In the data rows, zero lies at 7.5, halfway between 7 and 8.
Every row has a hidden score from 0 to 20. What is each row's score? 10 is about the middle. The score is a weighted sum of the row's numbers plus the product of two more (or one squared), each taken from its middle value.
(5, 6, 5, 9, 10, 8, 5, 10, 10, 6, 8, 6, 10, 4, 7, 8, 7, 6, 7) -> 9
(5, 6, 5, 10, 10, 8, 5, 9, 10, 6, 8, 5, 11, 4, 5, 8, 7, 7, 7) -> 9
(9, 10, 10, 5, 7, 8, 8, 7, 7, 8, 8, 8, 8, 7, 7, 7, 7, 7, 8) -> 9
(5, 6, 5, 9, 11, 9, 4, 10, 9, 6, 9, 6, 12, 3, 6, 8, 6, 8, 6) -> 15
(9, 8, 9, 6, 8, 6, 7, 9, 9, 9, 6, 7, 8, 6, 9, 7, 5, 8, 8) -> 12
(10, 10, 10, 4, 7, 8, 7, 7, 7, 8, 8, 8, 7, 8, 8, 7, 8, 7, 8) -> 10
(9, 10, 9, 5, 7, 8, 8, 7, 7, 8, 8, 8, 7, 7, 8, 7, 8, 7, 8) -> 10
(12, 0, 12, 7, 13, 6, 0, 0, 0, 8, 6, 15, 6, 9, 12, 3, 4, 8, 9) -> 14
(15, 0, 15, 2, 9, 3, 0, 0, 0, 10, 5, 15, 0, 15, 15, 2, 4, 8, 10) -> 9
(9, 9, 10, 4, 7, 8, 7, 7, 7, 8, 7, 8, 7, 7, 7, 8, 8, 8, 8) -> 8
(9, 10, 10, 4, 12, 9, 8, 7, 6, 7, 7, 9, 8, 8, 9, 8, 8, 7, 8) -> 10
(9, 8, 9, 6, 11, 10, 10, 8, 7, 8, 8, 8, 8, 9, 6, 8, 8, 9, 8) -> 12
(7, 6, 7, 9, 3, 5, 8, 7, 7, 8, 8, 7, 8, 8, 7, 7, 7, 9, 7) -> 11
(4, 6, 6, 9, 5, 5, 4, 7, 7, 6, 9, 7, 9, 5, 7, 6, 7, 6, 5) -> 12
(5, 4, 4, 13, 8, 7, 8, 8, 8, 7, 6, 8, 8, 7, 7, 8, 8, 7, 8) -> 6
(10, 11, 10, 4, 4, 6, 8, 6, 6, 9, 7, 8, 4, 11, 9, 7, 8, 7, 9) -> 9
(9, 9, 8, 6, 11, 10, 10, 8, 8, 8, 7, 7, 8, 8, 7, 8, 7, 8, 8) -> 10
(5, 6, 5, 10, 5, 8, 9, 7, 7, 8, 7, 8, 7, 8, 8, 8, 8, 8, 7) -> 11
(6, 7, 5, 10, 6, 8, 8, 7, 7, 8, 7, 8, 7, 7, 8, 8, 8, 7, 7) -> 9
(7, 4, 5, 13, 8, 9, 11, 7, 7, 8, 6, 7, 7, 9, 7, 8, 9, 8, 9) -> 8
(15, 0, 15, 4, 11, 4, 0, 0, 0, 10, 5, 15, 1, 13, 15, 2, 4, 8, 9) -> 11
(5, 6, 6, 10, 6, 6, 6, 7, 8, 8, 7, 7, 7, 6, 8, 7, 7, 8, 6) -> 10
(15, 0, 15, 4, 11, 4, 0, 0, 0, 9, 4, 15, 1, 13, 14, 2, 4, 8, 9) -> 8
(5, 4, 5, 12, 9, 7, 7, 9, 9, 7, 6, 6, 10, 5, 6, 8, 6, 7, 7) -> 8
(5, 4, 5, 13, 8, 7, 8, 8, 8, 7, 7, 7, 9, 7, 7, 8, 8, 8, 7) -> 9
(7, 8, 7, 8, 8, 7, 9, 6, 6, 8, 5, 9, 4, 10, 11, 8, 9, 7, 8) -> 11
(9, 9, 10, 4, 7, 8, 8, 7, 8, 8, 8, 7, 7, 7, 8, 7, 7, 8, 8) -> 9
(1, 11, 1, 12, 12, 15, 15, 12, 12, 6, 8, 6, 11, 6, 2, 15, 15, 7, 8) -> 6
(10, 10, 11, 3, 7, 8, 7, 7, 7, 8, 8, 8, 7, 8, 8, 7, 7, 8, 7) -> 12
(10, 10, 11, 3, 6, 7, 7, 6, 7, 8, 8, 8, 6, 9, 8, 7, 7, 8, 8) -> 10
(9, 8, 8, 6, 9, 9, 9, 8, 7, 8, 7, 7, 8, 8, 8, 8, 7, 8, 8) -> 10
(5, 4, 5, 12, 8, 7, 8, 9, 8, 7, 8, 7, 9, 7, 7, 8, 7, 7, 7) -> 10
(10, 9, 10, 3, 6, 7, 7, 6, 7, 7, 9, 7, 6, 8, 8, 7, 7, 8, 8) -> 11
(5, 13, 5, 7, 7, 12, 15, 13, 13, 8, 7, 4, 7, 9, 5, 13, 15, 7, 8) -> 12
(8, 10, 10, 4, 11, 8, 8, 6, 6, 7, 8, 8, 7, 9, 9, 7, 7, 8, 7) -> 13
(9, 10, 10, 4, 11, 7, 8, 7, 6, 8, 7, 9, 6, 9, 10, 7, 7, 8, 7) -> 13
(8, 4, 9, 8, 10, 9, 8, 0, 0, 8, 7, 15, 2, 12, 10, 9, 15, 7, 9) -> 9
(1, 11, 2, 13, 4, 4, 4, 15, 15, 5, 9, 0, 15, 0, 3, 6, 0, 7, 4) -> 11
(8, 11, 8, 5, 5, 8, 11, 8, 9, 9, 7, 7, 4, 11, 8, 10, 12, 7, 9) -> 8
(9, 9, 9, 4, 7, 8, 7, 7, 7, 8, 8, 9, 7, 7, 8, 8, 8, 7, 8) -> 9
(8, 4, 8, 7, 13, 8, 2, 4, 4, 6, 8, 9, 11, 4, 7, 5, 4, 8, 7) -> 15
(10, 9, 10, 4, 7, 8, 7, 7, 7, 8, 8, 7, 7, 8, 8, 7, 7, 8, 8) -> 10
(6, 4, 7, 11, 10, 8, 6, 8, 8, 6, 7, 6, 12, 3, 6, 9, 9, 8, 7) -> 10
(7, 6, 6, 10, 2, 6, 9, 8, 8, 8, 7, 7, 8, 7, 7, 8, 8, 7, 7) -> 9
(5, 10, 7, 8, 6, 4, 6, 7, 7, 4, 12, 6, 8, 9, 6, 7, 8, 6, 7) -> 13
(13, 2, 11, 7, 15, 14, 8, 0, 0, 8, 5, 15, 4, 12, 10, 9, 12, 9, 10) -> 6
(1, 8, 0, 14, 0, 2, 5, 15, 15, 6, 7, 0, 15, 0, 3, 6, 0, 7, 4) -> 10
(0, 8, 1, 15, 2, 2, 5, 14, 14, 5, 9, 2, 15, 0, 3, 6, 2, 7, 4) -> 10
(5, 8, 7, 9, 5, 8, 13, 9, 9, 9, 6, 6, 7, 8, 6, 11, 15, 7, 8) -> 10
(6, 7, 6, 9, 7, 7, 5, 8, 8, 7, 7, 8, 8, 7, 7, 7, 7, 7, 7) -> 8
(8, 12, 8, 5, 2, 6, 10, 9, 9, 9, 7, 8, 3, 12, 9, 8, 9, 6, 8) -> 16
(0, 15, 0, 13, 9, 13, 14, 15, 13, 5, 9, 1, 15, 0, 0, 11, 9, 8, 5) -> 14
(7, 8, 7, 7, 7, 7, 9, 7, 7, 8, 6, 9, 3, 10, 12, 8, 9, 6, 8) -> 12
(5, 4, 5, 11, 8, 7, 8, 8, 8, 7, 7, 7, 9, 7, 7, 8, 8, 8, 7) -> 9
(5, 6, 6, 9, 5, 6, 5, 8, 8, 7, 8, 7, 8, 5, 7, 7, 6, 7, 6) -> 9
(9, 10, 10, 3, 14, 10, 8, 7, 7, 7, 8, 8, 8, 8, 8, 8, 8, 7, 7) -> 11
(7, 6, 7, 10, 2, 6, 9, 8, 8, 8, 7, 6, 8, 7, 7, 7, 8, 7, 8) -> 8
(6, 6, 4, 11, 6, 10, 10, 6, 7, 8, 7, 9, 4, 10, 8, 8, 10, 8, 8) -> 15
(9, 10, 10, 4, 7, 8, 8, 7, 8, 8, 7, 7, 7, 7, 8, 7, 8, 8, 8) -> 10
(6, 7, 5, 10, 9, 7, 5, 8, 8, 7, 8, 7, 8, 7, 6, 7, 7, 7, 7) -> 11
(10, 10, 10, 4, 6, 7, 7, 7, 7, 8, 8, 9, 6, 8, 9, 7, 8, 7, 8) -> 9
(9, 9, 10, 5, 7, 8, 8, 7, 7, 8, 8, 8, 7, 8, 8, 7, 8, 7, 8) -> 10
(15, 0, 15, 6, 1, 0, 0, 0, 1, 11, 5, 15, 0, 15, 14, 3, 7, 7, 10) -> 6
(9, 10, 10, 3, 12, 9, 8, 6, 6, 7, 8, 8, 7, 8, 9, 7, 7, 7, 8) -> 10
(10, 9, 10, 3, 6, 7, 7, 7, 7, 7, 8, 7, 7, 8, 8, 7, 7, 8, 8) -> 11
(9, 8, 9, 7, 11, 10, 10, 9, 8, 9, 6, 7, 9, 8, 7, 7, 6, 9, 8) -> 12
(9, 10, 10, 4, 7, 8, 7, 7, 7, 8, 7, 8, 7, 8, 8, 7, 8, 7, 8) -> 9
(7, 7, 7, 10, 3, 6, 9, 7, 7, 8, 8, 7, 8, 8, 6, 7, 7, 8, 7) -> 11
(9, 10, 10, 4, 14, 10, 9, 7, 7, 7, 8, 8, 8, 8, 8, 8, 8, 8, 8) -> 11
(5, 6, 5, 9, 9, 8, 5, 9, 9, 7, 7, 6, 9, 5, 6, 8, 7, 8, 7) -> 10
(9, 9, 9, 6, 8, 8, 8, 7, 7, 8, 8, 9, 8, 8, 7, 8, 8, 8, 7) -> 10
(6, 6, 4, 12, 6, 10, 11, 7, 7, 8, 5, 8, 4, 11, 8, 8, 9, 7, 9) -> 15
(7, 6, 6, 9, 2, 6, 9, 8, 8, 8, 7, 7, 8, 7, 7, 7, 8, 8, 8) -> 9
(6, 5, 5, 12, 8, 9, 11, 8, 7, 9, 5, 7, 7, 10, 8, 9, 9, 8, 9) -> 9
(10, 9, 9, 4, 7, 8, 8, 8, 7, 8, 8, 7, 7, 8, 8, 8, 8, 8, 8) -> 11
(6, 7, 7, 11, 3, 4, 9, 7, 7, 9, 6, 7, 7, 9, 7, 7, 9, 9, 8) -> 10
(10, 10, 11, 2, 6, 7, 7, 7, 7, 7, 9, 8, 6, 8, 9, 7, 7, 7, 8) -> 11
(7, 6, 7, 9, 3, 6, 9, 7, 8, 8, 8, 6, 8, 7, 7, 8, 8, 8, 8) -> 8
(11, 10, 11, 5, 5, 6, 8, 5, 5, 8, 8, 10, 5, 10, 9, 7, 8, 8, 9) -> 8
(3, 14, 5, 6, 12, 14, 15, 11, 10, 7, 10, 5, 8, 8, 4, 15, 15, 7, 8) -> 12
(9, 9, 8, 7, 9, 9, 9, 9, 9, 9, 5, 7, 8, 7, 8, 7, 4, 8, 8) -> 8
(7, 6, 7, 8, 3, 6, 9, 8, 8, 8, 7, 6, 9, 7, 7, 7, 8, 7, 8) -> 9
(7, 6, 7, 9, 10, 6, 4, 5, 5, 5, 9, 9, 10, 6, 7, 3, 0, 9, 6) -> 15
(5, 4, 5, 12, 8, 7, 8, 8, 8, 7, 6, 6, 8, 7, 7, 8, 8, 8, 7) -> 9
(4, 6, 2, 12, 0, 6, 9, 14, 15, 8, 7, 2, 11, 4, 6, 7, 2, 8, 6) -> 14
(10, 9, 10, 4, 7, 8, 7, 8, 8, 8, 9, 7, 7, 7, 8, 7, 8, 8, 7) -> 12
(8, 9, 8, 6, 9, 9, 8, 7, 7, 8, 7, 7, 8, 8, 7, 8, 8, 8, 8) -> 10
(9, 9, 10, 4, 7, 8, 8, 8, 7, 8, 8, 9, 7, 8, 8, 7, 8, 8, 8) -> 11
(10, 8, 8, 5, 11, 10, 10, 8, 8, 8, 6, 7, 8, 9, 7, 8, 7, 8, 8) -> 10
(9, 10, 10, 4, 14, 10, 9, 7, 7, 7, 7, 8, 7, 8, 9, 8, 8, 8, 7) -> 13
(10, 10, 10, 4, 7, 8, 7, 7, 7, 8, 8, 8, 7, 8, 8, 7, 8, 7, 8) -> 10
(10, 10, 10, 3, 6, 7, 7, 7, 7, 8, 7, 8, 6, 8, 8, 8, 8, 7, 8) -> 8
(9, 10, 9, 4, 7, 8, 8, 8, 7, 8, 7, 9, 7, 7, 8, 7, 8, 7, 8) -> 10
(1, 15, 2, 6, 15, 15, 15, 11, 10, 6, 9, 5, 10, 7, 4, 15, 15, 7, 8) -> 12
(6, 7, 5, 9, 8, 7, 5, 8, 8, 7, 7, 7, 8, 7, 6, 7, 7, 7, 7) -> 9
(4, 7, 6, 9, 5, 6, 4, 8, 8, 7, 9, 7, 8, 5, 7, 7, 6, 7, 6) -> 10
(9, 10, 9, 5, 7, 8, 8, 7, 7, 8, 8, 8, 7, 7, 8, 7, 8, 7, 8) -> 10
(7, 6, 7, 10, 3, 6, 9, 7, 8, 8, 7, 6, 8, 7, 7, 7, 8, 7, 8) -> 8
(9, 8, 9, 6, 10, 9, 9, 7, 7, 7, 7, 7, 8, 9, 7, 8, 8, 7, 8) -> 9
(7, 11, 10, 4, 8, 7, 10, 7, 7, 8, 8, 8, 4, 10, 9, 9, 12, 6, 9) -> 10
(7, 4, 7, 9, 11, 8, 6, 7, 6, 6, 8, 7, 11, 4, 6, 9, 10, 7, 7) -> 18
(11, 10, 11, 4, 6, 7, 7, 7, 7, 8, 8, 8, 7, 8, 8, 7, 7, 7, 8) -> 9
(7, 8, 7, 7, 9, 7, 9, 6, 6, 8, 6, 9, 5, 9, 10, 8, 9, 7, 8) -> 9
(7, 6, 6, 10, 2, 6, 9, 8, 8, 8, 7, 6, 7, 7, 7, 7, 8, 8, 8) -> 10
(15, 0, 15, 2, 9, 2, 0, 0, 0, 10, 5, 15, 0, 15, 15, 2, 4, 7, 10) -> 10
(8, 9, 9, 6, 8, 8, 8, 7, 7, 8, 9, 8, 7, 8, 8, 8, 8, 8, 8) -> 11
(9, 9, 10, 5, 7, 8, 7, 7, 7, 8, 8, 9, 6, 7, 8, 7, 7, 8, 8) -> 9
(8, 9, 10, 4, 14, 10, 8, 7, 6, 7, 7, 9, 8, 8, 8, 8, 8, 8, 8) -> 11
